In the data rows, the value 128 means zero.
Here are some points, each followed by its number:
149 148 115 111 114 117 132 155 138 153 170 124 109 127 120 102 105 123 119 140 119 119 168 152 107 135 91 87 0
152 98 96 81 117 190 146 97 76 96 139 150 121 157 78 81 107 170 184 128 84 169 131 140 117 86 167 170 1
160 127 153 143 126 109 96 108 120 103 120 112 145 142 132 92 127 132 114 148 147 116 124 97 104 130 178 141 2
176 111 144 165 92 152 117 141 168 81 101 131 148 152 83 89 133 93 123 149 141 83 124 86 124 101 133 130 3
115 135 116 111 131 125 111 110 137 129 126 139 120 127 108 131 116 111 134 143 91 121 134 137 119 112 116 112 4
115 155 158 126 130 142 129 140 146 128 141 106 156 135 135 126 135 158 135 117 135 119 155 124 118 125 122 98 5
135 116 99 147 104 164 137 85 120 137 152 114 91 144 108 106 117 150 155 54 142 134 118 148 112 121 90 150 6
139 115 22 126 117 101 151 115 75 110 98 118 118 71 138 126 130 110 121 95 166 126 167 139 147 132 135 173 7
140 108 117 81 103 165 148 93 84 111 144 144 113 121 76 109 96 156 177 84 89 165 137 133 120 83 159 166 8
114 58 136 118 126 132 146 81 135 110 120 135 90 130 136 108 144 140 127 133 161 130 93 139 107 145 177 142 9
128 124 114 119 145 114 133 103 103 143 162 145 110 143 118 142 122 120 131 105 111 152 174 154 132 120 79 105 10
149 132 146 133 106 113 132 128 125 130 135 135 108 126 120 128 140 140 112 120 60 142 127 143 143 111 109 131 11
126 195 159 129 188 111 131 152 127 145 66 107 191 127 180 148 137 113 122 143 179 105 89 103 105 178 164 174 12
106 172 89 143 152 122 157 130 90 179 123 101 146 127 151 162 139 127 113 138 127 125 150 125 128 119 131 162 13
138 127 105 98 118 71 125 175 145 120 82 127 108 116 130 123 119 129 117 124 182 86 98 149 136 125 100 146 14
152 149 159 192 122 147 129 81 76 87 106 138 120 134 103 112 123 110 132 152 67 115 146 97 113 107 133 200 15
167 131 125 120 111 107 160 137 109 116 72 151 129 120 126 94 150 104 139 118 140 92 118 112 125 123 120 153 16
138 113 88 92 105 204 161 86 83 104 149 148 98 137 73 111 106 157 189 151 99 167 124 143 75 85 167 128 17
163 106 171 138 106 168 114 137 158 91 98 136 152 156 79 91 125 106 118 133 137 47 115 96 109 118 123 126 18
93 104 151 152 164 145 120 58 119 97 217 131 93 169 130 135 168 129 121 122 114 164 114 110 150 141 144 155 19
103 107 118 99 104 145 123 158 123 141 151 160 79 164 118 102 147 142 133 148 137 139 136 110 66 127 139 163 20
121 149 149 121 100 133 97 130 126 143 165 114 137 156 122 120 121 122 128 138 94 140 155 152 124 124 83 98 21
122 141 120 124 125 106 118 154 136 146 161 155 121 111 87 133 107 119 160 129 103 140 158 179 123 87 90 99 22
108 148 109 115 131 117 140 132 107 143 134 130 139 136 127 145 133 128 139 149 89 130 169 128 119 138 129 138 23
111 159 161 125 154 135 72 145 157 150 141 137 137 142 116 144 124 99 129 148 81 111 129 127 112 120 93 134 24
153 139 100 118 123 203 134 132 169 146 166 91 118 174 114 135 120 132 144 96 116 143 110 102 128 112 138 119 25
121 128 125 136 132 123 137 120 111 169 142 138 123 108 140 141 117 144 117 123 118 134 120 147 155 90 135 120 26
169 126 152 129 104 113 108 106 112 76 115 139 143 123 69 104 106 133 118 134 131 132 141 119 167 143 119 111 27
156 114 75 127 176 98 148 179 54 151 62 103 116 101 169 149 138 121 138 83 140 126 111 101 95 186 127 189 28
125 132 97 108 132 96 133 157 151 136 160 144 104 126 124 130 77 134 118 129 114 136 138 158 142 147 83 89 29
141 115 138 128 102 133 117 119 134 130 140 129 118 127 155 116 130 142 132 140 156 124 101 127 138 124 124 132 30
135 116 108 112 136 145 176 117 159 130 128 146 119 93 148 113 124 148 163 103 156 134 137 171 99 143 149 106 31
127 136 140 146 111 166 147 117 138 75 138 88 113 153 132 155 173 174 120 117 141 137 96 124 112 117 152 98 32
133 87 137 140 89 129 165 120 157 150 142 101 98 118 175 126 157 179 116 129 170 147 110 157 153 121 154 171 33
135 125 118 148 120 157 125 136 147 155 60 124 174 128 140 144 162 113 130 111 120 128 126 121 118 134 132 191 34
113 134 128 151 163 120 141 125 95 134 125 110 164 151 141 155 151 95 116 79 107 144 145 99 147 125 140 152 35
111 130 119 131 170 97 131 89 92 108 122 88 163 148 131 147 140 111 111 89 109 147 147 105 130 133 145 137 36
191 147 109 140 106 123 146 147 149 110 77 135 116 116 131 116 133 139 131 119 161 107 95 162 153 150 100 139 37
111 175 120 83 141 120 137 146 122 147 82 124 136 112 148 165 139 117 85 123 145 103 126 165 120 124 133 152 38
124 149 160 138 157 110 135 89 132 101 141 126 140 134 128 131 129 127 127 157 97 130 141 103 96 156 160 121 39
124 124 145 117 111 161 135 121 131 139 132 114 157 134 149 146 142 145 137 77 109 109 152 116 124 136 116 99 40
157 137 144 130 102 104 75 112 109 69 113 144 159 141 82 99 137 100 114 143 132 126 138 106 157 124 108 116 41
111 154 116 162 86 99 106 136 161 167 137 165 113 149 108 138 108 87 105 115 92 130 99 89 128 113 161 126 42
121 124 121 141 133 106 143 129 115 101 99 129 143 125 146 113 151 144 144 132 150 114 91 121 120 147 160 150 43
107 124 104 110 117 163 103 137 136 123 183 189 95 121 107 143 119 147 134 113 111 138 120 146 154 99 113 102 44
Which three points above are nearest to each new point? Their numbers follow each, nearest first.
140 122 152 125 109 139 90 142 91 156 137 133 136 121 114 139 133 114 142 133 142 129 125 135 120 132 128 135 30 4 26
77 148 162 123 123 131 102 154 152 154 127 127 120 162 111 138 129 98 137 145 85 113 146 114 109 137 97 142 24 4 21
131 140 142 113 129 91 108 125 147 124 115 129 152 110 116 127 127 101 123 132 136 135 145 118 107 147 120 96 4 5 39
120 155 152 121 111 123 108 157 170 88 122 166 121 105 154 92 130 103 158 169 136 78 111 141 114 116 125 131 30 4 43
145 129 145 107 144 114 90 132 112 145 135 128 129 126 135 166 102 105 146 126 114 143 133 130 124 126 114 93 4 21 10
135 119 123 167 144 133 129 130 125 130 150 109 120 149 150 132 127 141 126 128 135 153 128 117 125 125 100 118 30 5 26
125 122 143 112 158 119 146 123 180 101 57 141 155 93 114 172 124 117 55 153 146 163 117 128 142 139 140 78 38 4 39
102 150 140 135 136 117 134 111 90 116 127 119 144 130 144 166 117 114 128 133 107 126 166 135 128 115 141 129 23 36 4
110 132 137 119 132 114 112 183 148 145 87 118 162 126 144 125 121 119 157 150 171 99 151 121 137 159 107 112 5 14 30
108 118 121 111 120 113 136 150 147 160 141 146 96 122 157 123 146 133 130 63 151 117 72 133 112 121 122 121 30 26 31
69 113 137 124 83 115 78 138 145 104 178 143 112 93 99 92 103 166 115 117 120 137 89 180 172 85 131 86 44 26 22
114 96 125 129 80 158 134 85 130 109 150 120 104 129 133 136 142 164 160 171 147 136 140 110 110 139 117 117 30 9 32
145 147 152 152 133 149 81 125 107 134 186 99 138 194 86 130 95 107 109 119 84 149 163 106 115 116 79 136 21 24 10
124 119 123 122 163 88 153 133 115 114 89 131 164 114 115 148 132 114 97 158 119 146 154 140 144 148 135 101 23 4 36
133 142 105 151 97 99 136 162 76 134 149 114 152 129 147 129 107 131 110 124 130 133 154 157 182 123 102 123 26 23 21
123 133 105 70 136 117 150 147 132 153 107 146 122 91 147 192 147 147 140 117 158 99 103 110 128 151 144 147 38 43 14
139 95 126 140 111 157 167 79 89 144 198 105 65 173 101 120 132 150 114 125 96 209 133 120 192 82 128 133 19 11 10
147 121 115 111 109 131 131 140 119 129 146 123 94 114 131 110 158 167 123 124 129 153 101 121 176 124 121 128 30 11 26
67 152 136 133 100 124 108 121 128 112 114 103 145 110 111 119 114 119 81 128 126 107 104 136 129 106 164 109 4 26 5
112 102 95 90 138 89 142 178 150 104 99 143 127 127 113 177 127 107 105 124 215 80 127 81 142 155 169 139 14 43 38
152 164 124 144 146 124 134 163 73 82 63 155 217 147 113 95 66 153 127 105 100 172 181 216 147 148 114 141 27 23 41
107 163 165 99 143 128 111 116 166 144 155 146 122 127 104 130 88 109 159 144 102 115 150 141 101 128 121 82 4 24 21
99 107 158 148 128 143 118 66 100 92 199 133 94 136 132 125 158 131 118 115 84 141 134 120 152 147 151 148 19 39 11
128 93 104 97 113 128 133 103 142 154 184 154 85 104 89 124 98 141 157 125 118 135 132 134 162 133 127 110 44 29 4
131 109 108 124 95 121 126 167 152 119 140 129 100 137 142 103 132 158 135 125 156 135 123 146 175 100 108 128 30 26 33
127 148 135 124 115 123 112 151 168 98 122 143 125 108 134 106 117 100 158 146 149 86 142 152 112 106 119 92 4 5 30
119 96 123 127 123 99 146 117 102 131 135 140 93 100 149 154 126 140 128 156 120 121 109 139 135 104 142 134 26 30 4
130 137 139 155 159 147 121 114 124 106 103 85 150 140 144 109 127 127 116 160 130 125 128 114 118 141 156 149 2 39 43
135 126 167 135 124 152 114 133 150 134 135 113 126 124 164 115 124 134 118 148 144 65 104 140 109 130 110 113 30 5 40
103 102 93 95 132 115 163 152 171 140 155 138 103 89 135 101 151 115 157 57 153 111 123 141 98 168 83 127 31 29 6
124 110 121 103 127 139 113 127 155 164 144 149 115 84 100 112 148 133 188 124 166 139 78 126 106 140 126 126 30 31 4
114 151 154 102 136 131 60 104 173 125 146 156 108 129 104 101 87 138 150 139 116 98 156 124 104 126 117 90 4 24 21
119 45 84 146 192 121 142 141 132 119 148 104 156 148 163 127 179 114 73 42 123 131 160 126 216 121 128 159 35 36 26
121 132 96 122 152 131 163 178 183 160 72 112 147 87 158 183 159 148 57 122 141 158 164 157 178 117 112 87 38 26 13
92 106 135 105 132 116 135 162 153 190 142 154 104 109 148 140 149 140 147 96 146 136 78 170 123 132 132 122 26 30 31
109 149 103 125 127 143 134 128 105 183 126 91 125 150 155 182 103 124 141 91 122 147 152 146 131 130 98 160 13 23 26
66 107 143 111 89 141 81 138 143 129 173 150 135 92 124 104 116 145 123 118 116 142 97 179 162 56 150 98 44 26 30
104 159 143 140 147 112 124 106 71 110 115 126 167 159 122 121 114 165 133 109 126 166 151 99 131 148 162 131 36 39 35
156 133 124 144 114 129 135 122 116 114 103 97 147 132 151 123 149 116 148 145 158 110 111 123 108 132 164 149 43 2 30
122 111 145 160 116 148 121 155 103 140 126 117 102 153 120 134 144 134 148 145 174 135 95 107 169 156 127 119 30 43 26
95 124 130 81 152 110 194 155 200 131 144 135 107 94 175 135 143 162 128 139 143 108 78 150 117 190 129 118 31 43 30
94 129 138 133 111 105 131 106 161 139 145 104 126 112 129 130 147 137 140 126 136 121 143 151 144 130 145 102 5 30 26
143 145 134 138 136 122 127 31 87 123 114 104 149 144 148 146 133 139 111 124 119 140 148 117 144 108 135 135 36 35 39
124 151 155 127 136 141 116 126 136 146 158 101 144 152 127 121 124 138 131 112 131 133 152 119 140 126 120 92 5 21 40
129 125 153 151 145 140 119 112 193 144 128 99 143 155 130 123 137 137 162 114 136 142 118 105 80 142 123 123 5 40 30
140 99 99 114 125 128 141 126 91 157 104 136 128 102 134 120 137 139 140 107 148 124 97 127 122 126 170 156 43 30 26
160 113 64 135 169 90 150 150 54 141 63 112 116 95 157 139 129 124 127 75 152 123 116 96 75 171 124 189 28 7 43
130 113 168 108 125 149 134 137 116 92 145 104 101 134 115 118 88 139 101 151 133 143 109 128 148 108 118 138 30 11 4
158 148 115 135 131 158 106 142 103 141 143 144 100 167 100 131 82 116 142 162 107 139 144 117 106 105 115 102 4 21 0
153 108 88 135 167 95 165 167 92 139 97 103 121 106 165 136 119 110 136 73 167 141 114 110 89 177 129 187 28 43 7
120 18 77 139 158 121 173 122 123 111 161 132 151 148 122 105 146 104 80 73 117 143 143 124 198 105 133 154 35 36 26
120 133 114 113 135 113 154 154 153 179 137 136 128 100 151 145 138 133 136 118 136 113 136 150 155 141 134 108 26 31 23
143 148 134 118 122 138 124 159 119 131 108 106 127 128 150 131 148 128 124 115 147 99 117 123 129 120 125 138 30 5 43
121 134 145 117 111 168 119 119 112 81 148 125 123 113 109 103 139 148 122 123 159 136 102 132 121 109 116 131 30 32 5
114 157 103 115 147 127 145 167 128 179 112 120 125 109 159 174 137 120 107 124 134 141 128 164 116 120 119 125 38 13 26
154 144 105 161 144 112 127 128 116 122 147 101 138 158 111 119 112 125 144 131 137 184 162 112 147 121 93 129 10 23 21
121 48 89 147 152 128 150 110 130 110 157 145 145 143 138 135 189 95 98 68 115 139 147 104 230 135 128 141 35 36 19
133 115 108 126 113 115 151 123 103 145 124 145 108 106 143 160 127 139 106 146 129 124 128 174 127 122 153 136 26 30 23
104 131 110 104 140 112 131 144 139 146 124 156 85 95 142 144 119 116 131 143 117 119 100 147 119 127 125 132 4 26 30
139 123 93 132 125 134 153 126 113 107 130 136 115 79 161 145 127 135 97 129 130 110 127 153 147 107 127 134 26 30 4
80 103 149 164 165 75 122 75 122 111 230 130 80 127 117 134 142 104 115 122 115 127 119 105 143 144 193 163 19 39 9
117 98 125 131 147 119 116 120 132 133 141 131 116 129 95 145 94 101 117 141 106 129 135 145 111 138 133 102 4 23 10
136 121 98 129 103 119 110 160 119 125 143 125 123 113 103 130 104 103 119 144 130 119 139 153 142 100 113 161 4 22 26
126 125 99 88 157 105 124 142 108 142 121 187 158 71 116 142 115 103 136 138 145 103 101 121 151 167 127 111 4 43 26
124 120 147 134 122 127 74 95 102 122 160 127 135 164 71 127 99 91 133 113 104 163 158 112 116 127 92 92 21 10 4
135 93 134 115 88 157 94 183 156 143 123 121 101 161 135 85 153 150 126 127 166 63 90 134 106 118 123 121 30 18 20
110 165 142 121 135 114 113 132 164 145 156 152 130 128 101 141 91 101 150 149 103 81 157 139 101 129 136 90 4 24 0
135 102 149 111 98 143 101 171 158 125 140 104 105 149 143 97 171 121 126 153 164 74 90 134 82 108 123 136 30 20 18
163 137 127 133 172 80 143 107 164 96 62 133 164 114 111 122 135 104 71 154 132 154 151 96 128 153 131 78 39 27 41
